In the data rows, 50 means zero.
Here is a table of points, one per row:
np.array([50, 58, 57, 76, 59, 50, 63, 46, 46, 60, 37, 58, 47, 52, 42, 32, 58, 58, 32, 67, 39, 62, 62, 39, 56, 56, 62,
          61, 40, 73, 54, 44])
np.array([43, 55, 36, 41, 37, 42, 49, 53, 86, 54, 68, 53, 46, 52, 48, 53, 46, 49, 59, 65, 66, 44, 35, 41, 50, 49, 65,
          40, 42, 47, 60, 47])
np.array([58, 31, 51, 27, 45, 38, 53, 54, 56, 38, 56, 62, 52, 43, 40, 48, 37, 40, 29, 35, 44, 44, 69, 67, 55, 38, 59,
          42, 44, 59, 47, 39])
np.array([56, 53, 66, 35, 26, 38, 59, 54, 35, 38, 56, 55, 45, 39, 45, 61, 60, 50, 52, 60, 72, 58, 68, 57, 46, 54, 45,
          49, 57, 50, 49, 58])
np.array([68, 62, 44, 59, 46, 71, 53, 64, 56, 51, 49, 27, 43, 53, 44, 43, 50, 51, 56, 49, 46, 73, 53, 49, 53, 49, 61,
          51, 55, 72, 55, 52])
np.array([50, 43, 52, 63, 47, 60, 48, 35, 47, 28, 29, 53, 47, 57, 54, 48, 50, 32, 42, 61, 67, 39, 44, 53, 49, 45, 62,
          23, 49, 44, 59, 53])
np.array([51, 59, 39, 46, 45, 69, 34, 44, 50, 43, 49, 48, 35, 43, 49, 55, 50, 54, 37, 37, 56, 48, 40, 51, 30, 48, 29,
          66, 51, 59, 48, 42])
np.array([66, 44, 52, 58, 65, 51, 56, 56, 51, 50, 31, 49, 45, 51, 39, 34, 29, 36, 64, 37, 51, 50, 47, 63, 69, 56, 57,
          53, 54, 43, 38, 67])
np.array([45, 44, 64, 62, 55, 32, 53, 47, 54, 48, 58, 44, 52, 48, 64, 36, 40, 61, 64, 47, 60, 67, 45, 59, 51, 53, 48,
          51, 77, 43, 52, 39])
np.array([56, 50, 42, 49, 44, 57, 39, 60, 52, 41, 63, 61, 34, 60, 58, 44, 51, 75, 63, 35, 36, 61, 50, 47, 65, 68, 56,
          50, 52, 37, 70, 45])
np.array([44, 55, 47, 40, 49, 40, 58, 33, 51, 42, 28, 53, 40, 52, 68, 47, 63, 40, 62, 37, 55, 39, 54, 36, 52, 46, 40,
          57, 35, 44, 52, 41])
np.array([41, 42, 46, 73, 33, 55, 54, 64, 59, 46, 49, 39, 45, 41, 41, 40, 40, 48, 52, 49, 49, 43, 42, 59, 50, 51, 61,
          74, 34, 45, 38, 74])
np.array([61, 48, 50, 46, 48, 39, 47, 61, 39, 26, 44, 59, 46, 46, 38, 43, 52, 68, 47, 60, 53, 46, 49, 56, 46, 40, 34,
          65, 55, 52, 56, 27])
np.array([52, 43, 51, 64, 46, 44, 56, 56, 50, 38, 43, 53, 45, 35, 58, 44, 59, 52, 47, 39, 54, 62, 55, 30, 55, 46, 57,
          38, 53, 51, 25, 51])
np.array([30, 54, 56, 56, 57, 59, 34, 63, 44, 36, 44, 47, 37, 65, 59, 57, 44, 45, 55, 53, 38, 57, 54, 53, 33, 34, 59,
          40, 38, 70, 55, 61])
np.array([61, 49, 47, 71, 71, 39, 51, 60, 59, 45, 62, 41, 37, 58, 35, 67, 65, 29, 53, 54, 41, 33, 49, 52, 51, 55, 42,
          35, 62, 50, 45, 47])
np.array([58, 46, 47, 51, 46, 56, 50, 31, 52, 58, 43, 55, 54, 47, 44, 62, 60, 53, 46, 33, 57, 64, 40, 64, 50, 37, 61,
          69, 53, 31, 56, 39])
np.array([46, 49, 45, 30, 69, 53, 71, 52, 53, 46, 49, 32, 43, 50, 42, 54, 53, 65, 54, 65, 47, 65, 56, 55, 40, 41, 61,
          53, 45, 69, 37, 54])
np.array([39, 46, 31, 47, 48, 50, 38, 46, 56, 38, 46, 36, 61, 50, 76, 44, 60, 55, 46, 63, 39, 50, 58, 74, 60, 55, 45,
          42, 60, 43, 48, 49])
np.array([54, 50, 39, 40, 62, 34, 43, 65, 58, 58, 32, 56, 32, 42, 55, 54, 33, 59, 57, 45, 58, 41, 47, 44, 70, 37, 36,
          44, 43, 55, 62, 54])
np.array([51, 67, 53, 40, 63, 48, 50, 55, 58, 60, 50, 59, 48, 40, 44, 49, 75, 57, 47, 40, 55, 31, 55, 43, 41, 45, 58,
          43, 63, 44, 61, 56])
np.array([41, 54, 41, 59, 36, 49, 62, 63, 29, 55, 38, 49, 49, 42, 38, 60, 41, 60, 34, 35, 45, 56, 40, 69, 38, 47, 43,
          29, 48, 49, 66, 38])
np.array([44, 48, 54, 47, 58, 66, 43, 38, 65, 44, 45, 47, 70, 27, 44, 51, 44, 40, 58, 44, 61, 48, 41, 45, 60, 48, 33,
          49, 61, 63, 49, 54])
np.array([60, 64, 51, 48, 59, 54, 65, 55, 33, 63, 57, 36, 37, 53, 47, 53, 43, 48, 53, 60, 57, 29, 57, 46, 52, 54, 43,
          49, 48, 42, 49, 57])
np.array([37, 49, 58, 55, 47, 57, 49, 39, 40, 58, 52, 51, 34, 53, 48, 39, 51, 54, 50, 72, 43, 47, 55, 45, 76, 24, 54,
          47, 63, 50, 52, 54])
np.array([57, 66, 51, 47, 51, 53, 65, 47, 57, 58, 56, 54, 62, 51, 53, 50, 51, 55, 45, 62, 54, 37, 26, 48, 64, 49, 46,
          40, 51, 52, 61, 39])
np.array([56, 61, 52, 68, 41, 36, 28, 40, 47, 63, 63, 44, 57, 34, 52, 39, 52, 51, 50, 45, 48, 52, 46, 48, 45, 31, 50,
          40, 24, 40, 38, 42])
np.array([60, 62, 44, 55, 52, 41, 50, 52, 47, 44, 51, 55, 49, 59, 47, 68, 45, 67, 54, 50, 46, 46, 40, 33, 50, 33, 55,
          56, 45, 42, 32, 70])
np.array([41, 28, 64, 56, 49, 65, 55, 65, 34, 62, 68, 38, 62, 58, 62, 49, 56, 49, 54, 55, 72, 38, 40, 40, 60, 39, 48,
          54, 45, 55, 44, 42])
np.array([42, 55, 54, 60, 66, 52, 88, 62, 61, 35, 43, 38, 49, 39, 55, 47, 42, 39, 52, 54, 39, 45, 55, 49, 44, 52, 54,
          71, 35, 31, 54, 54])
np.array([53, 45, 58, 60, 39, 27, 52, 35, 43, 60, 56, 62, 44, 52, 55, 60, 32, 35, 61, 41, 41, 60, 53, 42, 37, 55, 39,
          58, 62, 56, 63, 51])
np.array([47, 40, 59, 62, 46, 40, 48, 56, 61, 67, 39, 47, 53, 54, 57, 59, 64, 78, 46, 35, 55, 25, 44, 55, 48, 55, 58,
          38, 53, 65, 50, 59])
np.array([48, 43, 51, 47, 58, 62, 51, 57, 36, 58, 35, 53, 61, 44, 66, 72, 57, 49, 49, 50, 33, 51, 42, 38, 60, 36, 59,
          56, 61, 45, 49, 49])
np.array([60, 34, 41, 56, 69, 55, 48, 49, 35, 45, 62, 47, 51, 39, 44, 21, 46, 55, 50, 50, 50, 51, 50, 35, 28, 52, 47,
          30, 39, 47, 53, 46])
np.array([62, 48, 51, 31, 56, 41, 43, 55, 41, 44, 50, 38, 65, 46, 46, 48, 70, 34, 70, 54, 43, 66, 35, 49, 54, 48, 69,
          59, 40, 77, 58, 52])
np.array([46, 43, 17, 55, 52, 59, 54, 55, 42, 53, 48, 53, 59, 69, 41, 41, 57, 37, 56, 51, 68, 49, 49, 39, 35, 38, 58,
          58, 75, 43, 54, 57])
np.array([51, 64, 74, 55, 60, 61, 34, 43, 48, 54, 47, 39, 45, 56, 57, 56, 48, 49, 54, 35, 65, 55, 63, 67, 52, 68, 49,
          58, 57, 53, 54, 47])
np.array([52, 41, 40, 56, 46, 65, 44, 48, 54, 46, 56, 60, 79, 50, 44, 62, 29, 62, 60, 49, 34, 30, 75, 31, 53, 45, 48,
          54, 56, 56, 51, 45])
np.array([35, 43, 44, 47, 46, 54, 72, 48, 49, 67, 48, 76, 34, 51, 51, 36, 59, 38, 69, 48, 32, 53, 44, 59, 34, 54, 53,
          47, 50, 75, 36, 44])
np.array([48, 47, 64, 43, 66, 53, 40, 58, 52, 53, 44, 80, 66, 54, 44, 55, 45, 59, 47, 58, 56, 61, 41, 61, 31, 71, 57,
          52, 54, 36, 37, 48])
np.array([38, 46, 47, 47, 58, 45, 36, 42, 56, 59, 63, 50, 38, 58, 33, 56, 44, 30, 23, 41, 46, 61, 48, 52, 60, 39, 41,
          59, 53, 46, 53, 39])
np.array([48, 63, 67, 38, 55, 60, 46, 54, 56, 57, 59, 65, 67, 51, 56, 36, 57, 43, 53, 47, 38, 57, 54, 52, 45, 37, 33,
          36, 46, 36, 63, 86])
np.array([52, 52, 42, 37, 50, 45, 49, 28, 48, 49, 62, 30, 43, 44, 62, 40, 63, 59, 42, 45, 29, 34, 48, 54, 38, 50, 46,
          52, 64, 39, 36, 52])
np.array([49, 51, 63, 41, 60, 52, 49, 35, 47, 43, 57, 58, 43, 47, 56, 56, 16, 59, 42, 69, 44, 53, 33, 55, 48, 64, 52,
          54, 54, 50, 50, 45])
np.array([45, 44, 38, 45, 53, 35, 36, 34, 39, 59, 29, 43, 50, 54, 36, 51, 60, 51, 46, 65, 49, 54, 53, 39, 61, 64, 63,
          44, 41, 43, 47, 59])
np.array([52, 45, 61, 47, 33, 38, 55, 52, 47, 42, 56, 42, 47, 51, 48, 65, 43, 50, 35, 51, 47, 68, 37, 42, 40, 62, 35,
          50, 70, 53, 48, 69])
np.array([26, 51, 53, 51, 67, 33, 43, 44, 35, 35, 69, 46, 51, 47, 44, 60, 46, 54, 50, 34, 65, 49, 55, 49, 45, 68, 56,
          61, 39, 52, 56, 45])
np.array([56, 67, 56, 31, 32, 35, 53, 57, 53, 47, 46, 39, 66, 68, 63, 29, 33, 38, 20, 29, 46, 37, 51, 39, 44, 54, 71,
          50, 55, 57, 51, 38])
These points spread out most along one direction. Take the direction at right angles to it along which they spread out most. Go by this last direction. How far along it is each point below, from 0 to 99? The average is 50, and the first point in the table lies past the average. One standard deviation of the points above along it is 16.
np.array([70, 36, 32, 57, 54, 52, 56, 31, 57, 62, 53, 57, 58, 58, 77, 56, 53, 53, 36, 58, 65, 55, 53, 53, 49, 55, 34,
          56, 33, 56, 63, 68]) 39
np.array([51, 23, 71, 43, 49, 58, 52, 55, 73, 55, 53, 42, 46, 54, 48, 57, 72, 51, 39, 48, 41, 60, 53, 41, 51, 60, 38,
          52, 43, 33, 63, 37]) 47
np.array([53, 62, 50, 58, 46, 43, 53, 43, 59, 55, 38, 34, 72, 67, 48, 61, 42, 47, 67, 56, 42, 55, 60, 58, 37, 41, 40,
          35, 39, 42, 42, 27]) 45
np.array([60, 55, 57, 51, 37, 68, 43, 39, 60, 34, 47, 63, 37, 58, 48, 49, 61, 46, 50, 48, 47, 36, 48, 39, 52, 56, 48,
          40, 39, 49, 27, 45]) 37
np.array([30, 58, 38, 53, 44, 57, 57, 37, 58, 49, 53, 49, 71, 31, 34, 53, 55, 55, 53, 46, 53, 51, 57, 46, 67, 65, 41,
          41, 57, 56, 53, 60]) 39
np.array([49, 51, 40, 34, 40, 67, 50, 60, 33, 61, 46, 42, 39, 35, 55, 56, 40, 30, 56, 53, 48, 57, 52, 38, 56, 65, 58,
          34, 41, 40, 41, 37]) 52
np.array([48, 46, 65, 46, 30, 45, 31, 52, 59, 55, 35, 47, 41, 40, 41, 45, 42, 54, 57, 71, 58, 51, 60, 52, 30, 55, 49,
          66, 62, 44, 62, 43]) 61
np.array([39, 51, 46, 31, 46, 49, 49, 53, 48, 60, 42, 42, 56, 78, 42, 34, 46, 60, 50, 45, 56, 55, 54, 50, 58, 49, 22,
          48, 40, 50, 29, 52]) 45
np.array([51, 58, 35, 55, 61, 53, 39, 64, 62, 67, 64, 68, 51, 42, 79, 60, 54, 43, 45, 65, 64, 54, 68, 54, 51, 47, 56,
          52, 55, 52, 40, 50]) 37
np.array([54, 47, 47, 55, 42, 40, 38, 66, 38, 52, 48, 51, 60, 47, 45, 42, 57, 32, 57, 64, 28, 28, 45, 63, 56, 62, 44,
          66, 43, 52, 51, 60]) 50
np.array([47, 66, 55, 60, 41, 46, 56, 55, 40, 31, 63, 75, 57, 60, 47, 53, 62, 47, 47, 48, 57, 63, 48, 64, 68, 58, 43,
          60, 51, 48, 50, 40]) 62
np.array([59, 41, 58, 41, 39, 61, 60, 32, 45, 55, 71, 54, 44, 57, 44, 59, 46, 62, 57, 39, 52, 46, 58, 70, 51, 49, 68,
          51, 46, 44, 59, 58]) 53
